Named turns come first, each shown by rows before and after it. Which turns, in which order, take the first row of each pair that follows to the second? Write the first one first, as in the answered first pair.
turn E:
| -0.728 |  1.484 | -1.363 | -0.928 | -0.825 |  0.184 | -4.087 | -1.068 |  4.013 |  0.936 |  2.029 | -1.476 | -> | -0.762 |  1.044 |  2.335 | -1.326 |  2.168 | -0.709 | -3.631 |  2.268 |  2.209 | -1.040 | -0.423 |  2.781 |
| -0.203 | -1.139 |  0.916 | -0.208 | -2.919 |  2.076 | -2.811 | -2.932 |  2.052 |  3.870 |  1.866 | -1.278 | -> | -0.128 | -1.035 |  3.636 | -0.184 |  2.072 | -0.039 | -0.448 |  3.050 | -1.744 | -2.099 | -1.838 |  4.057 |
| -0.698 |  1.952 | -3.420 | -2.000 | -1.206 |  0.490 |  0.021 | -3.310 |  0.238 |  0.886 |  3.338 | -2.738 | -> | -0.432 |  0.475 |  4.366 | -3.248 |  1.260 |  0.068 | -2.088 | -1.069 | -0.750 |  2.242 |  1.009 |  2.931 |
turn H:
| -0.918 |  1.524 | -2.583 |  0.928 | -1.162 |  0.022 |  2.053 | -0.903 |  1.153 | -0.615 | -0.422 | -1.026 | -> | -0.892 |  1.379 | -2.539 |  0.815 | -1.470 | -0.138 |  1.402 | -1.344 |  2.010 | -0.266 | -0.054 | -0.819 |
| -0.541 |  0.897 |  0.208 | -2.505 |  1.498 | -0.110 |  2.626 |  0.305 | -3.006 | -0.952 | -0.026 |  1.387 | -> | -0.476 |  1.317 |  0.133 | -3.473 |  0.713 | -0.055 |  0.961 | -1.804 | -0.803 |  1.422 |  1.962 |  1.549 |
| -0.579 |  0.785 |  1.409 | -3.107 |  0.747 | -0.032 |  0.474 | -1.696 | -1.188 |  2.352 |  2.725 |  0.030 | -> |  0.087 | -0.396 |  2.501 | -1.068 |  0.563 | -1.211 | -1.942 | -1.145 |  2.261 |  2.502 |  2.169 |  0.879 |
| -1.695 |  1.779 | -1.742 | -3.184 |  2.589 |  0.793 | -1.224 | -1.459 |  1.255 |  1.012 |  0.937 |  3.054 | -> | -1.201 |  0.744 | -1.005 | -1.372 |  2.805 | -0.130 | -2.525 | -0.460 |  3.168 |  0.213 | -0.261 |  3.804 |
turn U:
| -0.457 |  0.628 | -0.257 | -1.270 |  2.154 | -0.464 |  0.340 |  0.631 | -0.976 | -1.162 |  0.712 |  2.030 | -> | -0.488 |  0.475 | -0.390 | -1.075 |  2.025 | -0.515 |  0.447 |  0.830 | -1.244 | -1.406 |  0.447 |  1.970 |
|  0.453 | -0.209 |  1.815 | -0.436 |  0.067 | -0.004 | -0.116 |  0.079 | -0.927 |  0.934 |  0.195 |  0.708 | -> |  0.279 | -0.249 |  1.735 | -0.322 |  0.128 |  0.082 |  0.236 |  0.453 | -1.370 |  0.436 | -0.180 |  0.477 |
| -0.572 | -1.116 | -0.929 | -0.320 | -1.691 | -0.538 | -0.572 | -0.447 | -1.102 |  0.099 |  1.785 |  0.095 | -> | -0.445 | -1.185 | -0.938 | -0.250 | -1.613 | -0.400 | -0.342 | -0.147 | -1.356 | -0.125 |  1.472 | -0.029 |
|  0.345 |  0.577 |  0.068 | -0.871 | -0.990 | -1.486 |  0.013 |  0.364 | -0.931 |  1.292 | -0.519 | -2.253 | -> |  0.374 |  0.493 | -0.104 | -0.576 | -0.975 | -1.586 |  0.101 |  0.686 | -0.903 |  0.957 | -0.782 | -2.400 |
Now pairs of rows:
(2 to 3 turns a pair)
|  1.813 | -3.984 |  3.263 |  0.414 |  2.623 | -1.990 | -1.812 |  2.975 |  0.258 | -2.528 | -0.428 |  1.090 | -> |  1.579 | -4.004 |  2.617 | -1.028 | -0.892 |  0.072 | -3.261 | -1.835 |  1.514 |  2.991 |  2.463 | -2.225 | | E then H then E
|  1.020 | -0.037 | -1.940 | -0.812 | -1.664 | -0.771 | -2.367 | -1.833 |  2.418 |  0.940 |  1.162 |  0.848 | -> |  0.586 |  1.113 | -3.979 | -1.457 | -0.444 | -0.786 |  0.650 | -0.564 | -0.586 | -1.891 |  0.721 |  0.490 | | U then E then E
| -1.890 |  1.561 | -1.741 |  0.871 | -0.780 |  0.826 |  0.531 | -0.397 | -0.146 | -0.955 |  0.854 | -0.734 | -> | -1.891 |  1.178 |  0.745 |  0.415 |  0.546 |  0.358 |  0.291 |  1.113 | -1.042 | -1.576 | -0.505 |  1.512 | | E then E
| -0.400 |  0.644 | -0.288 | -1.248 | -0.722 |  2.522 |  2.557 | -1.262 | -4.412 |  0.495 |  0.182 | -1.510 | -> | -0.035 | -1.089 |  0.499 |  1.299 | -2.446 |  2.844 |  1.062 | -1.356 | -2.646 |  1.484 | -1.127 | -3.033 | | U then E then U
|  0.872 |  0.435 | -0.726 | -2.597 |  2.371 | -0.376 | -0.710 |  3.043 | -0.263 | -3.124 | -1.778 |  1.345 | -> |  0.403 |  1.453 | -2.739 | -4.496 | -0.210 |  1.297 | -0.979 | -0.915 |  0.087 |  0.562 |  1.284 | -1.665 | | H then E
|  1.099 |  0.472 | -4.913 |  3.197 | -1.464 | -1.162 | -0.194 | -1.443 |  2.720 | -1.641 |  0.685 | -2.686 | -> |  1.465 |  0.087 |  0.386 |  2.407 |  2.348 | -3.082 | -1.664 |  1.821 |  2.754 | -2.816 | -1.002 |  3.687 | | E then E then U
| -0.145 |  1.120 |  0.895 | -1.060 |  1.930 | -1.887 |  0.766 |  2.665 | -0.495 | -2.026 | -0.548 |  3.362 | -> |  0.251 | -0.813 |  3.327 |  0.707 | -0.192 | -1.370 | -1.999 |  1.619 |  2.050 |  0.888 | -1.145 |  2.596 | | E then E then H
|  0.830 | -2.087 |  3.617 | -0.828 | -0.397 |  0.708 |  2.109 |  4.287 | -4.201 | -1.797 | -3.836 | -1.452 | -> |  0.034 |  0.256 |  1.196 | -4.594 | -1.388 |  2.178 |  3.276 |  0.878 | -5.487 |  0.806 | -0.278 | -3.168 | | H then E
| -1.765 |  0.507 |  3.346 | -3.158 |  0.440 |  2.287 |  4.567 |  1.676 | -3.096 | -0.483 |  0.790 |  1.103 | -> | -1.731 |  0.232 |  3.489 | -3.380 | -1.721 |  3.353 |  2.929 | -0.925 | -1.333 |  2.789 |  2.336 | -0.394 | | E then E
| -0.370 | -0.703 | -0.951 |  2.149 | -1.091 | -0.512 | -0.698 | -0.015 |  2.064 | -0.987 | -0.107 | -0.698 | -> | -0.829 |  0.103 | -1.757 |  0.676 | -0.754 |  0.303 |  1.705 |  0.016 | -1.352 | -1.598 | -0.071 | -1.448 | | H then H
|  0.069 | -1.543 |  2.292 |  1.557 |  0.562 | -0.099 | -2.448 |  0.353 |  1.573 | -0.280 | -0.315 |  0.900 | -> | -0.314 | -0.574 | -2.038 |  1.967 |  0.013 |  0.267 |  0.448 |  0.440 | -0.334 | -2.746 | -0.197 | -2.036 | | U then H then E
| -1.311 | -2.081 |  3.147 | -1.223 | -0.735 | -0.530 |  0.851 |  1.323 | -2.269 |  1.048 | -2.180 | -0.138 | -> | -1.515 | -0.514 | -2.622 | -0.916 | -1.467 | -1.105 |  2.555 |  0.249 | -1.456 | -0.855 | -0.336 | -3.021 | | E then U then H
|  0.007 | -1.329 |  1.750 |  1.139 | -0.149 | -0.410 | -0.685 |  1.141 | -0.339 | -0.101 | -3.036 |  0.628 | -> | -0.553 |  0.066 | -2.371 |  0.464 | -1.081 |  0.179 |  1.461 | -0.388 | -1.512 | -0.637 | -1.343 | -2.245 | | E then H
| -0.224 |  0.349 |  0.250 |  1.029 |  2.327 | -0.518 |  0.814 |  1.500 | -0.407 | -1.090 | -1.617 | -0.068 | -> | -0.191 | -0.023 | -1.386 |  1.874 |  0.419 | -0.091 |  0.175 | -0.003 |  1.022 | -0.025 | -0.885 | -2.499 | | E then H then H
|  0.006 |  2.324 |  0.668 | -3.379 |  3.201 | -1.245 | -1.430 |  0.263 |  0.325 |  0.176 |  1.879 |  4.459 | -> | -0.146 |  3.346 | -3.880 | -2.837 |  2.325 | -1.088 |  0.668 | -0.441 |  0.001 | -1.504 |  2.925 |  1.322 | | E then U
| -0.861 |  0.279 |  1.196 |  1.217 |  0.477 | -0.981 | -1.071 |  0.686 |  1.566 | -0.936 | -0.385 |  1.444 | -> | -1.473 |  1.301 |  0.177 | -0.851 |  0.802 |  0.142 |  1.318 |  0.326 | -1.971 | -1.024 | -0.002 |  0.589 | | H then H
| -0.481 |  1.751 |  0.259 |  0.273 |  1.813 | -1.408 |  0.795 |  0.584 |  2.126 | -0.294 | -0.400 | -0.396 | -> | -0.431 |  1.441 |  1.309 | -0.066 |  1.728 | -1.207 |  0.270 |  0.257 |  2.461 |  0.695 | -0.338 | -0.160 | | E then E
| -1.061 |  0.808 | -0.258 | -0.005 | -1.181 |  2.039 |  0.744 | -1.001 | -2.701 | -0.562 |  1.701 | -0.715 | -> | -0.431 | -0.657 |  2.702 |  1.398 | -1.026 |  1.198 | -2.258 | -0.347 |  0.246 |  0.466 |  0.829 |  1.183 | | E then H then H
|  0.388 | -0.065 | -0.423 | -1.476 |  0.179 |  0.113 |  1.582 | -0.032 | -2.043 |  0.272 | -0.170 | -0.443 | -> |  0.535 |  0.115 |  0.696 | -1.941 |  1.047 | -0.444 |  0.543 |  0.158 | -1.273 |  0.423 | -0.002 |  1.314 | | H then E
| -0.079 |  1.245 | -3.466 | -0.352 |  0.145 |  0.628 |  2.848 | -0.772 | -0.642 | -1.187 |  1.352 | -3.128 | -> | -0.277 |  1.728 |  1.175 | -3.410 |  2.417 |  0.675 |  2.298 | -0.228 | -2.611 |  0.384 |  1.186 |  1.227 | | E then E then H
|  1.950 | -2.278 |  2.309 | -0.757 | -1.532 |  0.912 | -0.719 |  1.343 | -1.441 |  2.563 | -1.214 | -0.753 | -> |  1.872 | -1.717 | -1.334 |  0.061 | -2.712 |  0.864 | -0.483 |  0.176 |  0.046 |  2.101 |  0.119 | -3.184 | | E then E then H
| -0.387 | -1.049 |  4.576 | -0.523 |  1.917 |  1.628 | -3.296 | -1.464 |  1.517 |  3.393 | -0.794 |  2.990 | -> | -0.130 |  0.127 | -4.270 |  3.665 |  2.246 | -0.684 | -0.589 |  0.795 |  3.367 | -4.069 | -0.829 | -0.737 | | H then E then U
|  0.007 | -0.870 |  0.989 | -1.119 | -0.654 |  1.947 |  1.971 |  0.023 | -3.581 |  0.938 | -1.450 | -1.176 | -> |  0.682 | -2.045 | -0.058 |  2.092 | -2.348 |  1.123 | -0.399 | -0.430 |  0.992 |  1.214 | -1.520 | -2.710 | | U then U then E
|  2.789 | -3.135 |  1.019 | -1.528 | -0.085 |  2.683 |  1.464 | -1.227 | -1.133 |  3.017 |  0.805 |  1.105 | -> |  2.749 | -2.672 | -3.333 |  0.432 | -0.817 |  2.099 |  2.266 | -1.209 |  0.452 |  0.755 |  1.480 | -1.439 | | H then E then E
|  0.557 | -4.361 |  4.051 |  3.105 | -0.389 |  1.305 | -2.352 |  0.727 |  0.611 |  1.658 | -2.978 |  0.151 | -> | -0.640 | -2.107 |  2.187 | -0.722 | -0.217 |  3.421 |  2.097 | -0.391 | -5.617 |  1.802 | -1.623 | -1.459 | | H then H
|  1.431 | -0.668 | -2.085 | -0.768 | -0.263 | -1.494 | -0.651 |  1.521 |  1.061 | -1.233 |  0.368 |  0.175 | -> |  1.280 | -0.497 | -2.093 | -1.265 |  0.138 | -1.290 |  0.291 |  1.962 | -0.332 | -1.580 |  0.059 |  0.480 | | U then H then H
| -0.222 |  1.176 | -2.477 | -0.107 |  0.943 | -1.848 |  0.280 |  0.765 |  0.477 | -2.654 |  1.399 |  0.512 | -> | -0.180 |  0.722 | -0.302 | -1.276 | -0.670 | -0.749 | -1.783 | -1.773 |  1.770 |  1.533 |  2.634 |  0.350 | | H then E
| -0.626 |  0.203 |  3.487 | -1.958 |  1.704 | -1.021 |  0.110 |  0.659 | -0.648 |  0.000 |  0.787 |  4.154 | -> | -0.625 |  0.332 |  0.426 | -1.166 | -1.341 | -0.497 | -1.436 | -2.801 |  2.672 |  2.748 |  3.245 |  0.665 | | E then U then E
|  0.458 |  1.447 | -0.634 | -3.367 |  1.442 |  0.325 |  0.208 | -1.115 |  2.877 |  2.890 |  1.921 | -1.095 | -> |  0.136 |  1.911 | -2.848 | -3.061 |  2.207 |  0.165 |  2.680 |  0.187 |  0.865 |  0.065 |  1.125 | -1.983 | | E then U then E
| -0.389 |  0.678 | -0.263 | -2.308 | -1.154 |  1.932 |  1.156 | -2.499 | -3.285 |  1.440 |  1.369 | -1.675 | -> | -0.056 |  0.328 | -1.923 |  0.109 |  0.316 |  0.527 |  2.625 |  0.646 | -3.467 | -3.259 | -0.651 | -1.235 | | E then E then U
| -0.704 |  0.469 | -2.612 |  1.152 |  0.175 | -2.164 |  0.804 |  0.969 |  1.372 | -2.609 |  2.175 | -1.195 | -> | -0.929 |  0.947 | -3.007 |  0.347 |  0.051 | -1.759 |  1.002 |  0.322 |  0.990 | -2.108 |  2.800 | -1.368 | | H then H
|  0.815 | -1.358 |  1.535 | -0.537 |  0.065 |  1.196 | -0.095 | -0.340 | -2.587 | -0.219 | -0.917 |  0.202 | -> |  0.595 | -0.532 | -0.050 | -0.914 |  0.518 |  1.089 |  0.862 | -0.162 | -2.916 | -1.478 | -0.351 | -0.021 | | H then E
|  0.009 | -0.306 | -0.836 | -1.127 | -1.837 |  1.673 |  0.951 | -1.575 | -1.695 |  2.316 |  0.905 | -3.054 | -> |  0.130 | -0.584 |  0.290 | -0.232 |  0.341 |  0.766 |  2.376 |  1.788 | -3.731 | -1.210 | -1.681 | -1.076 | | U then E then E
| -2.581 |  0.125 | -2.370 |  1.244 |  0.041 |  3.253 |  3.414 |  3.776 | -4.233 | -2.461 | -1.077 | -2.715 | -> | -1.993 | -1.946 |  3.693 |  1.812 |  0.700 |  3.108 |  0.535 |  5.035 | -3.174 | -0.677 | -3.235 |  0.792 | | E then E then U
| -0.278 |  0.696 | -1.607 |  1.709 |  0.294 | -2.561 | -2.011 |  2.123 |  4.622 |  0.008 | -0.380 |  0.225 | -> | -0.346 | -0.629 | -1.777 |  3.342 | -1.428 | -1.195 | -0.900 |  2.322 |  2.667 | -0.039 | -2.075 | -2.600 | | H then E then H
| -0.207 | -0.493 | -1.065 | -0.414 | -0.914 | -0.064 | -1.635 | -1.531 |  1.188 |  1.088 | -0.485 |  0.568 | -> | -0.114 | -0.606 | -0.692 | -0.481 | -0.780 |  0.011 | -1.801 | -1.377 |  1.141 |  1.341 | -0.627 |  0.794 | | E then E then E
|  0.595 | -1.221 | -0.164 |  2.888 | -0.723 | -0.629 | -1.928 |  0.221 |  2.596 | -0.629 | -1.007 | -0.633 | -> |  0.669 | -0.991 | -0.495 |  3.008 | -0.265 | -0.961 | -1.305 |  0.855 |  2.220 | -1.582 | -1.170 | -0.465 | | E then E
| -0.291 | -0.500 |  1.766 | -1.183 |  0.091 |  1.501 |  1.279 |  0.277 | -2.277 |  1.066 | -0.855 |  0.062 | -> | -0.187 | -0.655 | -0.728 |  0.395 | -1.153 |  1.629 |  1.715 | -0.287 | -1.420 |  0.322 | -0.699 | -2.348 | | U then E
| -0.405 |  3.134 | -2.887 | -3.285 |  2.429 | -0.493 |  1.308 | -0.812 | -1.390 | -1.385 |  3.005 |  1.744 | -> | -0.094 |  2.824 | -2.320 | -2.346 |  2.653 | -1.559 | -0.675 | -0.666 |  1.615 | -1.257 |  3.197 |  2.972 | | H then E then E
| -0.136 |  0.711 | -0.325 | -0.300 | -0.351 |  0.200 | -0.184 |  3.490 | -2.103 | -2.132 |  0.863 |  2.221 | -> | -0.383 |  1.569 | -1.590 | -1.851 | -1.870 |  1.325 | -0.533 |  0.649 | -1.580 |  0.580 |  3.241 |  0.567 | | H then E
| -0.753 |  0.800 | -0.202 | -0.240 |  0.966 |  0.234 |  1.732 |  0.380 | -1.172 |  0.064 | -1.105 |  1.991 | -> | -0.460 |  0.178 |  1.203 |  0.113 | -0.057 |  0.547 |  0.212 | -0.490 |  0.297 |  2.118 | -0.937 |  1.966 | | U then E then E
| -0.545 | -0.404 |  0.710 |  1.905 |  0.177 | -0.516 | -0.942 |  2.176 |  0.787 | -1.235 | -1.588 | -0.262 | -> | -0.760 | -0.716 |  1.195 |  1.665 | -0.350 |  0.321 | -0.210 |  2.000 | -0.669 | -0.670 | -2.036 | -0.939 | | E then E then H
| -0.660 | -0.698 |  0.640 |  1.671 | -1.114 | -0.073 |  0.631 |  0.367 |  0.541 | -0.116 | -0.879 | -0.938 | -> | -0.767 | -0.322 |  0.574 |  1.031 | -0.529 | -0.023 |  1.621 |  0.829 | -0.789 | -0.650 | -1.060 | -0.405 | | U then E then H
| -1.579 |  0.684 | -2.264 |  0.258 |  1.957 | -0.678 | -2.318 | -0.585 |  3.187 | -0.984 |  1.974 | -1.826 | -> | -1.650 |  0.227 | -2.254 |  1.089 |  2.851 | -0.452 | -0.226 |  1.565 |  0.551 | -3.615 | -0.040 | -2.106 | | H then H
|  0.991 |  1.756 | -1.009 | -1.769 |  2.078 | -0.186 |  0.999 | -0.808 | -0.299 | -1.777 | -0.397 | -0.593 | -> |  1.359 |  0.524 |  0.503 | -0.368 |  0.826 | -0.342 | -1.714 | -1.666 |  2.888 |  0.193 | -0.498 | -0.553 | | E then H
|  0.295 | -0.047 |  1.382 | -0.638 |  0.693 |  0.451 | -0.667 | -0.249 | -0.073 |  0.451 | -0.009 |  1.105 | -> |  0.349 |  0.261 | -0.665 | -0.066 | -0.215 |  0.343 | -0.691 | -1.108 |  1.148 |  0.427 |  0.923 | -0.456 | | E then U then E
|  0.848 |  2.198 |  0.893 | -0.864 | -3.075 | -0.234 | -0.601 | -3.599 |  0.905 |  3.134 |  2.337 | -1.531 | -> |  1.000 |  1.929 |  2.271 | -1.030 | -2.765 | -0.226 | -0.988 | -3.358 |  0.734 |  3.511 |  2.040 | -0.717 | | E then E then E
|  0.786 |  0.281 | -2.070 |  0.873 |  1.299 | -1.055 |  0.125 |  1.299 | -0.693 | -1.790 | -0.294 | -0.368 | -> |  0.995 | -0.054 | -1.081 |  0.689 | -0.053 | -0.916 | -2.070 | -0.659 |  1.668 |  1.086 |  0.983 | -0.298 | | U then E
| -1.008 |  2.844 | -1.437 | -3.641 |  3.534 | -0.252 |  2.288 |  1.318 | -1.727 | -3.485 |  2.217 |  4.224 | -> | -0.288 |  1.567 | -2.653 | -1.398 | -1.051 |  0.197 | -2.331 | -3.211 |  5.214 |  1.620 |  4.795 |  0.464 | | E then U then H
